0: c(498, 364, 291, 499, 244, 810, 622, 518, 409, 426)
1: c(632, 439, 437, 593, 631, 548, 428, 622, 504, 618)
2: c(702, 187, 424, 670, 686, 300, 410, 634, 571, 386)
3: c(438, 515, 612, 580, 726, 247, 170, 360, 540, 606)
4: c(335, 600, 586, 666, 513, 518, 503, 582, 513, 397)
5: c(555, 414, 498, 590, 480, 524, 425, 513, 466, 548)
6: c(544, 389, 458, 535, 396, 555, 577, 650, 585, 290)
7: c(510, 547, 569, 528, 382, 437, 682, 525, 640, 270)
8: c(548, 552, 517, 471, 346, 688, 417, 510, 469, 530)
9: c(503, 412, 542, 420, 373, 434, 374, 232, 390, 744)
10: c(351, 597, 417, 646, 610, 447, 451, 408, 504, 437)
11: c(762, 261, 414, 565, 532, 445, 588, 472, 753, 411)
12: c(449, 510, 414, 512, 532, 492, 646, 566, 541, 396)
13: c(446, 498, 521, 691, 523, 305, 754, 524, 732, 290)
14: c(608, 218, 413, 627, 485, 480, 496, 579, 616, 382)
15: c(567, 414, 373, 418, 357, 738, 577, 460, 529, 463)
16: c(455, 601, 632, 621, 699, 312, 426, 555, 497, 522)
17: c(549, 379, 518, 468, 418, 463, 627, 455, 527, 507)
18: c(485, 638, 574, 470, 602, 411, 623, 640, 563, 387)
19: c(460, 586, 602, 628, 718, 326, 402, 551, 484, 542)
20: c(514, 252, 359, 715, 523, 440, 548, 489, 555, 424)
21: c(651, 105, 289, 548, 503, 527, 651, 479, 563, 430)
22: c(496, 467, 348, 397, 359, 757, 594, 438, 468, 485)
23: c(278, 628, 569, 444, 395, 522, 647, 450, 475, 387)
24: c(455, 603, 598, 543, 503, 512, 418, 596, 352, 506)
25: c(774, 288, 416, 368, 584, 415, 446, 337, 611, 647)
26: c(520, 234, 355, 721, 605, 425, 539, 496, 595, 385)
27: c(581, 506, 408, 509, 676, 376, 455, 387, 449, 624)
28: c(522, 334, 394, 421, 303, 570, 519, 381, 504, 462)
29: c(363, 732, 456, 607, 836, 445, 218, 376, 494, 678)

c(464, 606, 644, 511, 630, 359, 228, 412, 482, 714) 3
c(320, 831, 482, 463, 591, 594, 352, 532, 337, 615) 24
c(753, 118, 363, 448, 358, 569, 683, 414, 615, 549) 21
c(566, 354, 534, 535, 527, 406, 410, 407, 582, 499) 5
c(585, 645, 415, 498, 637, 578, 385, 364, 591, 681) 27
c(602, 384, 326, 514, 371, 711, 444, 470, 566, 483) 15
c(692, 531, 461, 489, 396, 489, 877, 612, 663, 330) 7
c(334, 643, 464, 331, 366, 543, 352, 190, 348, 619) 9
c(645, 408, 413, 637, 686, 559, 375, 606, 517, 632) 1
c(332, 709, 609, 513, 489, 480, 266, 534, 375, 656) 24
c(634, 426, 586, 471, 444, 536, 402, 512, 438, 534) 5
c(663, 310, 477, 714, 492, 397, 451, 578, 678, 374) 14
c(345, 769, 457, 449, 539, 600, 326, 591, 316, 586) 24
c(494, 808, 750, 477, 435, 638, 567, 763, 414, 556) 24
c(726, 515, 546, 541, 588, 499, 489, 672, 631, 514) 1
c(414, 690, 628, 348, 332, 609, 695, 620, 470, 434) 23
c(420, 753, 555, 485, 498, 509, 529, 546, 404, 544) 24
c(425, 650, 541, 514, 622, 417, 630, 609, 525, 395) 18
c(623, 684, 763, 419, 522, 429, 668, 726, 519, 561) 18
c(296, 847, 627, 415, 411, 622, 816, 624, 533, 392) 23
c(509, 331, 390, 510, 324, 595, 494, 490, 429, 328) 28
c(497, 300, 545, 529, 331, 546, 790, 673, 508, 270) 6
c(710, 549, 461, 476, 361, 495, 825, 611, 643, 354) 7
c(320, 658, 570, 631, 520, 487, 583, 652, 466, 410) 4
c(453, 478, 589, 485, 511, 400, 563, 483, 542, 554) 17
c(575, 447, 346, 571, 723, 473, 216, 319, 544, 712) 27
c(429, 616, 538, 491, 518, 512, 188, 498, 327, 747) 24
c(307, 723, 681, 389, 352, 550, 502, 475, 488, 467) 23
c(429, 652, 590, 509, 478, 556, 362, 545, 290, 589) 24
c(402, 859, 556, 398, 700, 514, 708, 612, 463, 419) 18
c(453, 652, 660, 276, 205, 597, 475, 474, 426, 529) 8
c(184, 674, 536, 335, 484, 627, 500, 464, 325, 606) 23
c(432, 632, 351, 662, 649, 677, 455, 415, 630, 529) 10
c(402, 734, 672, 294, 354, 591, 655, 619, 407, 484) 23
c(620, 512, 512, 558, 628, 369, 494, 389, 651, 618) 27
c(512, 802, 738, 444, 413, 668, 559, 750, 367, 567) 24
c(270, 911, 666, 406, 379, 621, 793, 652, 511, 366) 23
c(469, 816, 519, 413, 670, 522, 708, 618, 499, 424) 18
c(484, 595, 475, 466, 494, 832, 259, 582, 297, 623) 8
c(514, 356, 426, 618, 526, 428, 334, 409, 551, 482) 5
c(446, 821, 763, 467, 435, 584, 517, 689, 413, 572) 24
c(418, 412, 508, 427, 387, 505, 396, 360, 454, 625) 9
c(265, 642, 515, 275, 566, 503, 599, 225, 544, 635) 23
c(473, 607, 610, 599, 473, 510, 482, 708, 447, 514) 24
c(606, 400, 414, 496, 467, 617, 405, 583, 468, 434) 5
c(611, 363, 498, 542, 532, 426, 385, 407, 586, 543) 5
c(472, 546, 434, 464, 488, 837, 329, 538, 315, 614) 8
c(475, 741, 745, 414, 399, 634, 586, 704, 378, 601) 24
c(441, 560, 615, 443, 622, 365, 642, 565, 601, 485) 18
c(593, 429, 347, 607, 608, 501, 654, 563, 574, 309) 12
c(124, 740, 535, 303, 481, 631, 486, 429, 309, 578) 23
c(405, 774, 599, 504, 524, 538, 501, 586, 392, 570) 24
c(614, 514, 507, 540, 609, 345, 486, 363, 646, 612) 27
c(461, 646, 609, 553, 510, 543, 384, 580, 357, 527) 24
c(622, 457, 376, 708, 750, 436, 522, 635, 538, 520) 1
c(428, 453, 591, 450, 492, 416, 536, 465, 496, 544) 17
c(593, 233, 443, 594, 508, 463, 506, 596, 637, 352) 14
c(524, 372, 532, 462, 470, 399, 446, 290, 459, 739) 9
c(441, 776, 513, 380, 650, 510, 707, 546, 476, 441) 18
c(534, 336, 465, 489, 517, 495, 248, 436, 409, 585) 5
c(381, 602, 490, 462, 304, 735, 348, 514, 352, 603) 8
c(390, 786, 568, 529, 521, 499, 461, 537, 397, 522) 24
c(579, 395, 260, 388, 663, 556, 468, 302, 456, 638) 27
c(383, 594, 565, 439, 449, 515, 274, 490, 314, 674) 24
c(531, 653, 437, 483, 606, 537, 414, 371, 552, 621) 27
c(744, 478, 514, 573, 582, 507, 489, 696, 625, 427) 1
c(496, 299, 430, 554, 519, 413, 301, 480, 391, 545) 5
c(624, 193, 273, 525, 480, 539, 640, 367, 665, 439) 21
c(627, 224, 412, 618, 508, 467, 438, 558, 638, 365) 14
